In the data rows, 128 means zero.
Here are some points, each followed by its number:
[146, 171, 113, 69, 137, 135, 128, 158, 140, 100, 118, 171, 140, 152, 164, 86, 131, 103, 163, 85, 94, 130, 66, 135] 0
[66, 104, 155, 178, 171, 141, 114, 95, 90, 99, 103, 103, 108, 167, 211, 228, 166, 106, 53, 86, 135, 143, 112, 58] 1
[126, 146, 100, 125, 143, 184, 101, 161, 161, 125, 79, 166, 93, 131, 100, 153, 141, 160, 147, 119, 114, 113, 147, 108] 2
[111, 69, 73, 143, 141, 104, 157, 132, 171, 151, 130, 171, 146, 36, 130, 99, 160, 193, 143, 139, 92, 139, 156, 141] 3
[120, 104, 114, 123, 140, 166, 149, 130, 126, 133, 132, 111, 128, 115, 113, 140, 168, 161, 147, 125, 97, 122, 144, 129] 4
[137, 168, 85, 137, 52, 103, 163, 161, 62, 151, 141, 108, 132, 62, 92, 83, 120, 88, 139, 185, 65, 162, 128, 103] 5
[63, 83, 139, 167, 185, 169, 138, 109, 81, 65, 117, 98, 109, 144, 164, 198, 210, 134, 78, 82, 137, 133, 164, 108] 6
[161, 167, 132, 122, 118, 103, 115, 123, 144, 165, 166, 138, 124, 116, 120, 80, 99, 90, 152, 159, 183, 133, 115, 121] 7
[153, 164, 174, 111, 107, 88, 112, 138, 142, 154, 139, 141, 140, 129, 111, 90, 78, 82, 121, 151, 169, 147, 125, 106] 8
[83, 60, 126, 94, 131, 153, 97, 110, 92, 97, 116, 127, 78, 126, 138, 157, 157, 170, 123, 82, 113, 128, 151, 117] 9
[124, 65, 47, 111, 128, 145, 142, 65, 147, 154, 133, 82, 110, 154, 122, 114, 135, 156, 127, 168, 106, 106, 193, 177] 10
[148, 168, 155, 119, 86, 105, 118, 112, 136, 165, 133, 138, 117, 139, 117, 99, 76, 94, 137, 164, 151, 135, 116, 141] 11
[83, 86, 132, 145, 184, 162, 154, 122, 105, 100, 109, 110, 113, 129, 134, 189, 196, 158, 89, 61, 109, 149, 163, 111] 12
[137, 105, 98, 119, 143, 147, 164, 145, 109, 127, 138, 119, 109, 117, 127, 130, 133, 151, 149, 121, 114, 123, 156, 149] 13
[110, 182, 206, 64, 102, 82, 81, 52, 140, 121, 121, 107, 127, 170, 123, 93, 0, 60, 161, 163, 214, 161, 148, 195] 14
[111, 208, 177, 108, 44, 125, 97, 144, 145, 180, 135, 150, 191, 109, 158, 74, 81, 83, 98, 215, 140, 140, 168, 157] 15
[145, 172, 157, 100, 102, 108, 87, 136, 133, 152, 155, 142, 148, 128, 129, 92, 80, 94, 135, 149, 162, 140, 118, 103] 16
[169, 193, 124, 155, 95, 87, 107, 195, 183, 183, 219, 140, 183, 161, 95, 34, 29, 87, 167, 129, 162, 131, 139, 138] 17
[62, 96, 146, 181, 177, 160, 124, 94, 90, 93, 104, 98, 114, 148, 192, 214, 181, 109, 58, 83, 140, 169, 133, 78] 18
Which point above is nearest to each new point by angle? Its number follows each.
[123, 154, 154, 101, 73, 118, 110, 146, 153, 110, 147, 162, 112, 113, 66, 66, 130, 123, 131, 104, 68, 169, 128, 119] 5
[97, 79, 118, 147, 158, 155, 139, 117, 130, 105, 108, 123, 119, 108, 131, 165, 196, 165, 124, 91, 97, 153, 164, 141] 12
[169, 139, 58, 123, 112, 91, 110, 121, 150, 127, 118, 150, 99, 138, 66, 100, 122, 138, 109, 148, 138, 102, 146, 167] 10
[95, 132, 177, 176, 166, 131, 104, 83, 66, 88, 73, 114, 146, 215, 242, 217, 132, 78, 74, 130, 123, 133, 91, 69] 1
[116, 106, 99, 112, 144, 162, 144, 135, 125, 118, 121, 120, 122, 105, 103, 122, 163, 163, 125, 92, 101, 136, 145, 150] 4
[112, 92, 106, 128, 156, 158, 133, 133, 111, 109, 116, 128, 120, 110, 119, 153, 180, 156, 121, 88, 104, 134, 155, 146] 12
[126, 110, 99, 116, 130, 147, 145, 138, 142, 121, 130, 133, 127, 131, 108, 132, 153, 166, 141, 109, 94, 128, 148, 137] 4
[107, 86, 110, 142, 134, 139, 142, 141, 167, 105, 54, 132, 116, 102, 189, 114, 182, 167, 95, 77, 138, 138, 128, 101] 12
[94, 77, 110, 127, 151, 155, 162, 121, 86, 113, 121, 131, 100, 101, 119, 161, 165, 162, 144, 90, 99, 142, 153, 134] 12
[156, 128, 116, 103, 114, 120, 126, 145, 138, 126, 139, 125, 135, 109, 112, 110, 119, 132, 152, 131, 116, 112, 119, 130] 17
[137, 123, 114, 111, 122, 131, 130, 138, 132, 130, 133, 124, 130, 124, 111, 107, 121, 143, 157, 133, 132, 95, 127, 137] 13
[96, 100, 160, 156, 159, 151, 139, 153, 134, 129, 127, 126, 102, 136, 135, 192, 196, 154, 103, 91, 95, 144, 123, 149] 12
[118, 98, 105, 127, 141, 151, 135, 130, 126, 120, 121, 133, 122, 120, 106, 145, 166, 171, 131, 100, 92, 128, 151, 144] 4
[172, 137, 37, 100, 118, 176, 170, 127, 170, 123, 126, 150, 80, 142, 129, 152, 172, 148, 126, 101, 134, 124, 154, 116] 2
[164, 163, 143, 115, 122, 119, 125, 141, 142, 144, 156, 121, 110, 129, 118, 96, 116, 135, 142, 173, 142, 107, 125, 109] 7
[109, 48, 128, 131, 195, 157, 115, 93, 82, 151, 101, 159, 114, 72, 115, 192, 236, 149, 137, 105, 113, 139, 190, 73] 12
[139, 158, 133, 104, 87, 106, 126, 134, 122, 149, 124, 114, 115, 113, 113, 90, 103, 126, 150, 157, 119, 133, 105, 151] 11
[85, 103, 4, 97, 155, 113, 195, 109, 192, 144, 129, 103, 65, 118, 143, 129, 118, 192, 151, 215, 121, 78, 162, 182] 10
[114, 165, 161, 214, 180, 132, 56, 71, 62, 89, 30, 204, 195, 243, 234, 202, 140, 0, 73, 88, 116, 98, 81, 68] 1
[143, 111, 105, 121, 99, 149, 141, 146, 137, 141, 132, 134, 125, 124, 121, 89, 131, 137, 137, 112, 117, 99, 132, 146] 13
[140, 128, 130, 110, 124, 120, 118, 139, 128, 137, 139, 123, 130, 128, 109, 101, 130, 145, 153, 131, 122, 104, 131, 153] 17
[140, 117, 96, 109, 131, 148, 145, 146, 121, 126, 120, 118, 118, 113, 112, 113, 138, 155, 151, 120, 110, 126, 139, 145] 13
[148, 141, 85, 62, 91, 162, 147, 141, 93, 154, 158, 97, 149, 99, 120, 155, 52, 174, 147, 152, 100, 110, 193, 151] 13
[168, 137, 115, 127, 91, 84, 86, 119, 146, 132, 122, 123, 157, 158, 109, 56, 44, 164, 155, 206, 130, 115, 100, 128] 11
[67, 67, 95, 148, 178, 159, 165, 102, 114, 103, 104, 112, 90, 107, 154, 205, 191, 169, 97, 72, 84, 173, 143, 104] 12
[103, 115, 104, 160, 196, 180, 158, 126, 118, 102, 87, 87, 111, 102, 74, 198, 163, 166, 131, 101, 135, 172, 142, 193] 12
[171, 143, 162, 158, 128, 78, 70, 42, 64, 100, 186, 236, 233, 181, 137, 137, 142, 118, 80, 87, 75, 68, 130, 111] 1
[151, 160, 112, 109, 96, 114, 136, 145, 151, 139, 150, 151, 136, 127, 103, 92, 106, 142, 150, 153, 127, 103, 112, 141] 17
[156, 142, 122, 109, 100, 117, 142, 143, 138, 130, 142, 132, 133, 126, 99, 106, 110, 139, 137, 143, 125, 115, 124, 141] 17
[90, 131, 162, 87, 122, 166, 160, 127, 128, 107, 128, 130, 113, 131, 120, 147, 145, 154, 198, 113, 105, 163, 149, 129] 4
[122, 83, 174, 89, 152, 165, 168, 152, 135, 124, 113, 58, 164, 131, 119, 161, 148, 215, 118, 99, 79, 159, 119, 145] 4
[155, 139, 104, 98, 116, 125, 121, 137, 134, 147, 131, 115, 141, 122, 103, 87, 112, 157, 141, 135, 123, 126, 118, 144] 17
[150, 58, 95, 133, 106, 108, 96, 143, 41, 148, 53, 128, 111, 159, 177, 158, 124, 129, 154, 152, 115, 130, 99, 202] 9
[91, 175, 97, 108, 140, 118, 134, 194, 204, 140, 64, 62, 136, 37, 140, 40, 109, 111, 137, 214, 251, 75, 63, 133] 7
[172, 135, 102, 102, 128, 140, 139, 170, 179, 152, 131, 76, 135, 159, 80, 128, 73, 143, 159, 128, 127, 100, 95, 177] 17
[147, 129, 126, 96, 115, 131, 126, 139, 145, 139, 130, 141, 127, 132, 102, 99, 120, 147, 145, 143, 113, 108, 126, 145] 17
[105, 88, 102, 129, 153, 147, 147, 128, 110, 111, 122, 118, 114, 118, 131, 153, 189, 156, 115, 86, 104, 139, 165, 134] 12
[141, 132, 113, 105, 140, 154, 125, 133, 129, 124, 116, 140, 101, 128, 106, 152, 146, 160, 137, 109, 102, 121, 135, 133] 2
[136, 115, 116, 117, 116, 145, 147, 140, 121, 121, 139, 119, 130, 108, 107, 102, 134, 141, 148, 134, 107, 122, 139, 144] 13
[142, 143, 132, 108, 133, 140, 131, 161, 111, 146, 147, 105, 114, 127, 110, 105, 121, 147, 157, 143, 114, 112, 118, 116] 5
[153, 79, 126, 140, 100, 84, 142, 165, 135, 70, 202, 203, 125, 100, 165, 80, 91, 80, 161, 96, 110, 116, 153, 105] 17
[151, 129, 109, 101, 113, 138, 138, 130, 128, 134, 129, 126, 112, 121, 115, 102, 115, 144, 150, 138, 123, 106, 136, 148] 13
